In the rows, 128 means zero.
Each run below is a few steps of one of 7 hidden systems, one row a step.
q_392, seq 1 (11 x 20):
[[104 142 168 135 100 130 121 108 123 187  95 117 129 122 136  95 181  72
  124  89]
 [170 167  96  94 119 111 163 129 159 129 121 133  93 167 150  78  71 145
   98 119]
 [ 67 104  74  91 142 160 123 114 155 133 126 137 143  98 141 138 159 129
  153  74]
 [148 161 122 133 142 104 163 115  64 147 130  99 118 149 198 115 165 109
  123 156]
 [142 128  48 162 163 142 125 167 117 127 166 139 141 107 107  92  85 150
  138  95]
 [ 99  97 135 160 108 137 139 127 128 104 115  64  99  91 161 164 165 151
  190 138]
 [159 146 132 188 128 159 135 156 107 124 173 157 167 157 164 145 113 139
   87 171]
 [108 106 151 187  89 140  91 149 135 151 120 103 133  99  82  75 118 117
  157  96]
 [160 112 157 125  74 142 161 106 187 111 113 111  96 161 155 147 109 157
  112 167]
 [ 96 127 128 141 122 175 111 111 158 154 117 184 200 128 126 118 138 100
   86 102]
 [137 150 150 105  97  93 144 109 121 161  89  85  96 134 138  41 147 122
  122 128]]
q_53, seq 2, 11 rows:
[[144 136 154  83 110 168 140  81 169 139 155 135  90 163 112 162 118 136
  127  63]
 [119 157 118 126 133 163 145  60 150 154 114 112 131 116 155 144 155  86
  143  53]
 [107 172  86  88 135 143 142 116 137 122 143 112 113 119 195  83 146 149
  142  69]
 [142  86  66 106 122 165 109 105 139 117 182  94 128 103 137 112 147 148
  171  96]
 [128 108  59 190 125 172 133 135 136 109 143 115 172  95 188 122 133 121
  147 135]
 [144 123  97 153  93 141 106 160 145 114 137 129 171 119 168  37 118 137
  104 158]
 [204  87 139 164  74 147 121 141 152 119 151  94 118 138 128 108 110 133
  126 174]
 [169 126 139 187  98 163 145 128 166 135 126 156 156 167 131 142  69 108
   84 146]
 [160 166 178 125  87 119 127  93 172 137  82 128 126 144 131  80  96 101
   85 132]
 [165 151 160  99 104 138 169  76 162 138 130 110  70 177 130 145 108 152
  114 109]
 [140 155 112 116 147 167 150  55 174 154 123 134 130 132 105 159 124 123
  118  56]]
q_140, seq 3, 11 rows:
[[156 130 170 127 101 114  94  70 101 104 153 123 134 175 104  96  66  95
  135 128]
 [106 111  74 148  99 147 173  96 182 133  95 102 115 134 128  95  90 169
  136 108]
 [177 164 145  76 120 135  95  88 167 111 120 125 165  99 141  87 154 127
   95 151]
 [106 179 166 185 132 136 145 113  92 147 144 107 128 143 108  89 119 196
  114 120]
 [158 149  97 131 141 152 134 189 184 137 114 111 105  62 139 123 160 145
  128 109]
 [121 174 192 143 137 161  87 123  99 121 167 150 164 127 159 153 155 102
  121 102]
 [ 96 116  99 156 121 129 165 206 105 178 140 147  97 164 150 100 126 134
  124 103]
 [195 115 121 100 119 125  88 152 144  98 155 125 113 116 148 141 106  49
  154 108]
 [ 78 107 111 159 104 154 140  71 104 127 151 138 148 183 154 122  87 117
  142  99]
 [157  88  71  92  97 112 142 142 162 140 105 117 124 133 149  52 123 120
  108 161]
 [181 141 165 153 110 134  93  56 121  87 157  98 149 131 104 106  89 137
  132 146]]
q_566, seq 4:
[[160 150 167  62 104 105 126 110 128 123 128  88  84 132 173  92 166 136
  130 143]
 [141 192 133 154 169 163 168 112 133 157 135 127 107 126 138 184 147 133
  122  67]
 [ 74 125 112 134 131 138 101 137 138 118  88 131 176  74 178 123 168  82
  146 122]
 [148 130 108  89 120 122 129 163  99  97 183 132 111 165 211 122 127 112
  138 147]
 [150 119 118 184 134 153 142 100  94 160 158  98 112 140 116 154 118  82
  168  76]
 [108  98  98 188 107 133 140 138 164  85  78 124 161 105 161 142  92 106
  140 167]
 [165  79  82  90  88 151 121 140 151 137 177 139 131 169 146  72 107 136
  108 134]
 [184 133 165 170  97 125 156  76 127 166 118  67  94 137 104 113 131 118
  134 135]
 [124 160 120 163 121 164 151 149 211 120  83 148 143  99 136 142 108 161
   95 120]
 [117 106 146  53  82 146 103 113 161 149 127 132 136 135 153  77 181 124
  105 125]
 [169 205 185 128 136 115 155 116 101 139 134 110  91 153 166 136 141 118
  112 125]]
q_140, seq 5, 11 rows:
[[125  86 110 148 116 170 141 136 170 147 138 125 142 114  86 135 147 216
  107 158]
 [163 144 187 141 128 122 104 130 130 169  96 113 147  85  93 122 182  84
  110 146]
 [ 98 157 169 181 134 137 140 183 142 116 118 170 126 151 106 166  80 160
  104 124]
 [118 111 140  59 115 133 112 161 169 159 122 134  76 116 106 139 161 103
  142  70]
 [139 185 153 117 144 113 157 100 102 120 123 145 117 179 171 163  97  74
  113 114]
 [ 92 123  58  82 148 105 134 145 125 116 143 146 107 145 119  89  85 155
  144  87]
 [147 128 125  89 117 109 122  76 115  87 133  70 109 114 188 120 156 108
  167 139]
 [130 131  68 160 161 153 155  90  97 132 164 134 175 146 133 124 118 184
  104 154]
 [131 100 112 139 124 106  93 157 110 133 109  90 151  60 111  72 170 128
  150 167]
 [150 116 177 194 108 164 123 128 133 106 145 117 146 127 137 190 134 155
  125 179]
 [115  85 118 140 129 156 129 156 141 203 116 155 146 116  58 133 163 121
  107 109]]
q_241, seq 6, 11 rows:
[[128  60 115 139 100 153 123 114 134 133 139  69 106  84 121 148 178 140
  184 127]
 [148 160 114 167 132 163 138 132 126 112 161 166 179 163 184 136 104 137
   77 156]
 [138 104 111 166 111 110 114 153 134 165 103  99 114  97  66  61 116 108
  141 104]
 [142 125 148 141 100 148 152 131 153  79 130 104  94 137 199 191 123 130
  157 145]
 [116 134 126 133 111 161 126  94 148 173 134 172 156 170  90  89  94 112
   83  82]
 [147 144 126 137 129  90 149 118 109 137  81  66  94  92 162 113 157  84
  165 135]
 [114 161 105  88 134 148 145 146 167 102 156 174 104 166 159 142  80 164
  112  85]
 [112  97 110 126 130 148 127  67 123 186 116 100 147  93  91 115 192 110
  143  97]
 [150 189 104 124 157 118 142 160 117  93 131 132 142 116 220 115 137 138
  109 163]
 [105  86  93 122 123 148 111 164 147 160 165 137 108 122  69 101 119 163
  143  74]
 [148 110 129 168 127 162 133 109 123 118 131  98 157  94 176 186 185 100
  146 163]]
q_88, seq 7:
[[146 122 108 110 119 124 131  87  84 153 169 119 111 180 135  97 101  73
  150  75]
 [120 127  80 144 126  98 169 110 126  83 101 101  99 142 182 125  71 112
  163 138]
 [132  78  40 115 130 155 144  76 150 124 150 104 141 112 118 101 126 164
  144 118]
 [147 149  98 177 145 110 166 103 107 162  83  89 145 104 119  76 145 144
  111 161]
 [139 144  95 155 151 144 126 188 157 113 131 141 149  87 115 110 117 200
  101 150]
 [150 131 175 169 110 160  87 149 148 164 130 103 137  74  89 108 179 135
  130 117]
 [147 179 181 147 112 152 143 183 153 145 124 164 127 151 174 143 142 128
   77 131]
 [157 140 161  99 106 136  80 157 134 119 175 150 103 152 115 107  92  96
  135  74]
 [128 140 172 127  91 131 149  94 145 115 112  95  74 154 174 159 111  87
  163  92]
 [137 130  64  74 138 142 162  78 137 128 156 150 118 174 157 132  96 115
  120  84]
 [136 145  88 128 148  80 134  72  87 114 118  78 112 119 132  76 101 116
  167 113]]
q_566, seq 8, 11 rows:
[[114  75 135 131 114 144 112  87  95 159 142  88 139 106 123 153 197  88
  168 124]
 [142 153 122 193 139 130 156 180 105 106 131 150 149 148 185 155 105 131
  108 186]
 [122  66 114 138  90 162  86 163 140 152 172 134 127 134 100  97 122 100
  157  78]
 [149 102 179 145  86 113 139  87 134  96 102 102 117 160 139 161  98 114
  134 192]
 [139 153  95 150 127 158 141 139 163 156 135 172 150 160 102  93  72 138
   78  90]
 [130 108 163  94  84  96 102  98 161 123  78  84 108  97 106  77 141 109
  147 135]
 [155 189 122  95 152 142 172 108 158 116 133 145 105 153 151 156 114 187
   88 127]
 [ 96 140 121 120 141 137 119 102 128 184 103 119 148  91 108  88 188 103
  129  75]
 [137 169 144 105 144  98 130 167 124  73 108 115 113  98 199 151 151 135
  139 173]
 [116 125  95 116 152 173 127 129  98 161 197 147 128 151 136 151 152 129
  139  59]
 [113 106 146 175 123  96 125 121  87 118  85  97 145 106 159 148 148  62
  161 168]]
q_241, seq 9 (11 x 20):
[[114 137 128 128 153  83 140 144  85 164 108 110  72 132  77 117 110  97
  161  76]
 [119 144 138  76 150 132 131 116 173  87  96 141 120 109 162 215 145 113
  133 127]
 [ 92 130 127  75 123 132  99  83 108 147 153 149 168 150 114  56 140 142
  109 108]
 [141 119  85 121 172  89 159 165  64 150 128  99 103 109 142 137 175 125
  148 160]
 [148 130  98 106 158 158 101 155 172  83 157 167 143 108  98 166 100 172
  116 121]
 [ 89  73 142 159  94 148  99  93 107 138 134 100 175 108 111 101 171 146
  148 158]
 [178 150 142 158 128 115 152 195 102 134 145 137 123 157 165 124 118 134
   90 188]
 [137 104 141 161 123 127 100 137 153 120 130 125 106 118  47 143  64 118
  156  90]
 [ 98 113 178 143  85 135 135  88 151 106  81 115 142 136 175 169 145 102
  131 170]
 [155 169 153  96 117 103 136 119 110 160 139 150 115 189 119  65  96 114
   82 113]
 [116 128 108 124 169  85 154 114 109 127  93  95  75 104  96 173 123 109
  179  95]]
q_282, seq 10 (11 x 20):
[[143 172 104 102 165 132 151  42 131 135 105 128 175 115 140 122 158 144
   91 145]
 [127 156  94 136 162 118 151 132  81 170 136  90 122  95 123  78 187 171
  136 123]
 [183 116 109 145 144 159 122 151 149 119 148  81 104  65 135 173 170 144
  160 129]
 [118  94 103 182 123 188 127 125 122 141 150 133 189 109 157 162 169  97
  135 132]
 [130 100 139 159  86 125 102 199  95 148 153 120 134 136 166  72 147  80
  138 136]
 [157 110 150 140  80 155 109 140 163  96 170 120  92 158 142 133  67 109
  158  89]
 [ 89 101 120 130  81 134 136  91 183 127  81 154 145 158 143 113  76  90
  119 115]
 [144 159 140  90 110  92 120 111 131 121 111 134 138 159 130  35  93 137
   87 152]
 [146 158 138 106 131 126 156  75 152 141 128  99  82 140  81 113 108 201
  122  97]
 [142 147 104 123 156 132 160  92 179 150  56 118 142  77 104 152 156 142
  103 144]
 [143 175 128 138 167 146 112 126  99 149 146 127 178  88 131  95 197 161
   93 148]]
q_282, seq 11, 11 rows:
[[193 122  88 179 125 121 120 156  99 132 141 112 150 121 141  85 101  62
  131 149]
 [ 95  93 141 168  76 161  95 141 151 101 161 110 124 131 121  97  93 176
  154 108]
 [151  82 150 116  65 139 150 119 188 153  96 133 117 163 135 137 125  98
   93 159]
 [159 173 137 147 132 125 110 105 120 152 129 151 161 146  90  63  76 101
   88 106]
 [ 85 162 170 120 102 116 135 144 173 126  89 112  83 113 116  90 125 194
  127 106]
 [176 155 131  67 144 149 146  93 188 140 116 146 129 122 129 165 160 127
   80 130]
 [105 186 123 148 169 127 131  84  82 165 119 122 163 102 129  90 166 114
  127  86]
 [137 153 109 115 141 126 132 202 137 116 128  92  88  77 174 118 171 161
  155 123]
 [151  99  99 109 135 184 114  82 143 118 176 118 153 114 153 185 168 102
  148 107]
 [102 109  95 187 113 123 142 135  83 155 115 110 154 128 181  90 142  73
  148 132]
 [165 100 103 123  99 128  97 188 141  97 176 111 106 125 145  85  89 138
  151 132]]
q_88, seq 12, 11 rows:
[[160  91 162 167 103 148 143  89  99 127 176 101 105 175 104 182 108 140
  148 143]
 [ 95 117  89 138 134 122 151 130 157 148  82 166 135 142 120 138  78  66
  122  92]
 [146 116 120  68 106 105  94  89 149  78 116 112 146 116 149  73 126 131
  124 170]
 [118 121 145 147 137 128 170  81 104 153 139  98  98 161  74 143 129 214
  127 134]
 [145 148  84 129 188 112 135 159 154 143  83 152 141  78  93 162 124  92
  117 114]
 [102 159 168 114 120 140  74 111 129  88 132 126 181  87 164  91 162 156
  125 150]
 [117 124 162 119 123 133 155 172  92 182 159 121  74 158 114 144 178 178
  124 127]
 [172 135 122 157 165 129 109 164 119 115 142 159 144 111 131 190 104  51
  135 120]
 [ 52 117 152 123  77 141  93 112 138  95 125 137 151 139 180  93 116 113
  149 109]
 [164  80 119  79 100 110 166 126 113 166 146 109  73 181 133 133 152 126
  124 162]
 [152 131 101 180 160 119 138  89 104 103 131 137 155 141  98 166  53 104
  134 131]]
q_392, seq 13, 11 rows:
[[134 190 152 103 116 129 148 144 184 133  97 112  89 111 152  92 146 177
  108 110]
 [108 165 121 100 139 182 148 137 160 158 158 159 116 147 159 152 157 153
  106  64]
 [110 164 125 137 129 124 157 163 104 163 114 120  94 137 184 103 144  70
  146  70]
 [136 134  73 118 119 134 140 154 129  94 165 126 101 157 193  96  72 125
  154  91]
 [ 89  66  73 145 110 159 132 113 107 126 161 110 143 130 178 139 146 106
  177 114]
 [162 108  94 197 116 125 148 126  84 122 135 101 152 137 176  98 114 100
  134 184]
 [131  92  80 190 115 151 112 127 138 109 142 104 167  98 103  88  98 172
  141 156]
 [133  93 145 173  91 158 143 107 154 136 109  81 142 102 132 146 179 173
  128 184]
 [160 174 156 185 126 167 132 139 158 155 116 149 174 123 121 115 134 156
   65 150]
 [108 151 166 134  90 143 120 141 184 161  96 114 102 109 100  78 140 167
  118  89]
 [142 156 149  85 101 165 161 127 197 145 122 139  93 157 168 143 144 143
   90 103]]
q_53, seq 14 (11 x 20):
[[152 120 175  92  75 120 110 119 180 136  91 152 142 148 123 103 119  89
   79 160]
 [173 167 178 138 118 116 165  70 109 137 133 101  86 182 127 143 104 128
  120 126]
 [125 153 103 108 145 140 156 112 183 155 102 154 101 142  86 146  91 129
  108  57]
 [117 160 151  73 133 135 116  61 161  99 101 108 129  93 154 153 165 123
  144 105]
 [ 85 135  97 123 137 157 165  90  95 158 162 104 114 155 152 109 159 189
  136  92]
 [152 132  66 125 160 164 114 161 151 146 147 117 135  61 119 120 167 127
  149  82]
 [ 91 117 134 163  98 162  90 149 127  68 156 114 159 106 194 125 134 145
  165 138]
 [135  68  95 150  86 145 126 168 107 173 155 126 152 151 147  67 151 109
  114 154]
 [213 148 122 172 127 124 111 173 125 104 149 117 127 115 145 118  89  89
  128 153]
 [114  92 145 142  77 128 120 128 170  91 112 154 135 168 127 115  42 117
  117 141]
 [183 121 140 104 108 109 157  73 147 158  84 118 131 155 127 122 131  81
   85 173]]

Name the system that made each run.
seq 15:
[[144 138 179 190 101 147 106 165 102 129 149 123 147 132 180 137 147  73
  134 143]
 [103  92 131 133  74 150 126 175 142 132 161 161 116 188 161 112  90 109
  124 109]]

q_88
seq 16:
[[152 115 127 122 164  76 160 126  80 158  98 108 115 129  98 153 161 126
  116 191]
 [137 146 108 166 170 151  99 178 117 119 168 142 156  78  86 126 130 179
  123 124]]

q_566
seq 17, 2 rows:
[[112 115  71 152 141 163 179 122 148 143 127  97  91 112 156 175 142 137
  173  79]
 [144  94  80 123 126 128  97 131 138 105 109 124 186  78 162 107 151  71
  134 168]]

q_282
seq 18 (2 x 20):
[[ 51 131 100 128 134 162 143 113 106 123 156 152 162 151 184 128 150 166
  127 113]
 [162 111 118 116 134  88 130 174  85 157 119 124 110 129 144 124 150  36
  141 139]]

q_566
seq 19 (2 x 20):
[[181 102 152 162  74 157 102 153 193 129 129 130 131 125  95 111  94 128
  109 145]
 [122 114 164 199  80 129 137  86 104 116 130  91 120 162 149 130  89  95
  161 129]]

q_241
seq 20:
[[189 147 137 188 108 165 150 143 155 129 134 130 151 137 173 147 124 119
   87 172]
 [143 154 172 151  80 148 107 124 163 137 127 143 140 158 103  61  81 134
   89 112]]

q_53
seq 21:
[[ 94 176  99  97 160 166 112 102 124 125 164 155 169 121 153 101 146 164
  117  76]
 [124 128 115 131 134 110 174 155  81 187 128  88  71 130 140 115 178 124
  149 110]]

q_392
seq 22 (2 x 20):
[[115 115 134 192 119 153 121 108 146  76 126 122 149 118 142 194  78 105
  160 123]
 [ 82  89 103  75  93 137 132 111 161 169 103 147 142 148 139  77 152 107
  109 108]]

q_88
seq 23:
[[199 189 141 129 168 128 140 100 136 131 125  94 115  87 107 140 155 162
  116 133]
 [ 91 203 131 150 171 156 127 152 134 132 133 150 138  99 132 134 138 163
  118  65]]

q_88
seq 24, 2 rows:
[[178 135 152 108 143  95 118 133 116 134 147 111  86 133  46 114 106 173
  120 140]
 [ 99 108 150 154 138 145 141 122 161 116  97 147 123 118  92 231 120 133
  136 129]]

q_53
seq 25:
[[180 169 178 162 114 111  91 117 132 125 110 119 143 111 108  87  95  66
  120 123]
 [100 147 159 107  87 144 143 142 190  97 114 136  92 155 162 132  97 180
  122 111]]

q_88
seq 26, 2 rows:
[[ 97  66  78 171 106 169 135 162 174 129 116 152 164 121 138 158 114 107
  127 137]
 [206 106 128 143  75 152 117  98 156 133 137  97 150 133 152  73 129  96
  115 157]]

q_241
seq 27:
[[128 176 141 193 128 143 145 104 156  89  91 104 121 100 163 166  90 111
  155 106]
 [ 86 144 158 112  78 152 139 128 183 160  98 152 121 157 150  83 129 130
   95  84]]

q_241
seq 28, 2 rows:
[[128 157 121 122 116  88 152 170 101 145 120 101  66 147 165  68 107 110
  150 101]
 [167  90  91  63 136 130 112 129 156  90 167 149 110 141 112 169  88 116
  144 117]]

q_53
seq 29:
[[123 142 162 169 103 108 170 112  99 188 103 113 113 175 112  74 130 131
   95 138]
 [168 160 147 130 131 133 101 176 204 107  94 138 114  74 102 140 106 115
  120 106]]

q_566
seq 30 (2 x 20):
[[102 115 145  99 147 137 145 138 107 128 175 140  89 167 110 200 142 191
  139 122]
 [131 147 152 138 167 134  93 102 115 151 114 153 195  93  68 147 163 115
   96 149]]

q_241
seq 31 (2 x 20):
[[106 138 148 149 137 123 131  92  80 102 121 140 185 144 181 153 145 110
  112 193]
 [153 112 116 142 136 109  95 158  91 157 153 130 153 118  63  53 123 141
  110 149]]

q_392
seq 32, 2 rows:
[[ 96 188 179 143 125 139 102 148 131 101 136 175 159 148 176 137 101 100
  108 106]
 [115  93 154  81  79 100 118 114 119 167 119 107  80 163 115  73 132  88
  146 103]]

q_53
seq 33:
[[101  89 107 128  90 124 136 161 181 142  91 114  83 119 107 100  93 116
  155  84]
 [209 133 123 114 106 154 140  64 176 117 121 102 145 120 153 130 142 113
  104 162]]

q_88
seq 34:
[[ 91  84  98  91 124 101 124 161  82 135 135 135 149 137 143  83 162 150
  117 185]
 [198 130 145 141 156 113 123 164  82 151 180 107  89 132  83 156 134 130
  137 139]]

q_566
seq 35:
[[173 175 196 142 107 152  91 154 117 136 173 121 133 129 133  85 145 142
  104 126]
 [109 135 148 135 110 169 149 141 178 162 122 134  86 138 128 159 126 121
  138  50]]

q_282
seq 36, 2 rows:
[[144 175 174 128 129 117 111 136 136 122 140 147  88 156  87 134  65 122
  130  70]
 [ 75  87 151  72  97 113 121 162 160 115 114 154  89 157 132 164 115  99
  148 103]]

q_392
seq 37:
[[129 113 186  97  99 135 102 188 138 146 141 107  80 104 129 128 190 136
  144 126]
 [127 153 191 135 132 162 125 109 120 119 153 157 140 155 143 211 148 128
  115 129]]

q_566
seq 38, 2 rows:
[[175 164  92  81 155 161 110 145 160 120 180 150 132 116 130 109 127 157
  106  93]
 [ 70  85  84 173 139 147 117 129  94 130 140 102 158  85 132 120 161 138
  179 115]]

q_241
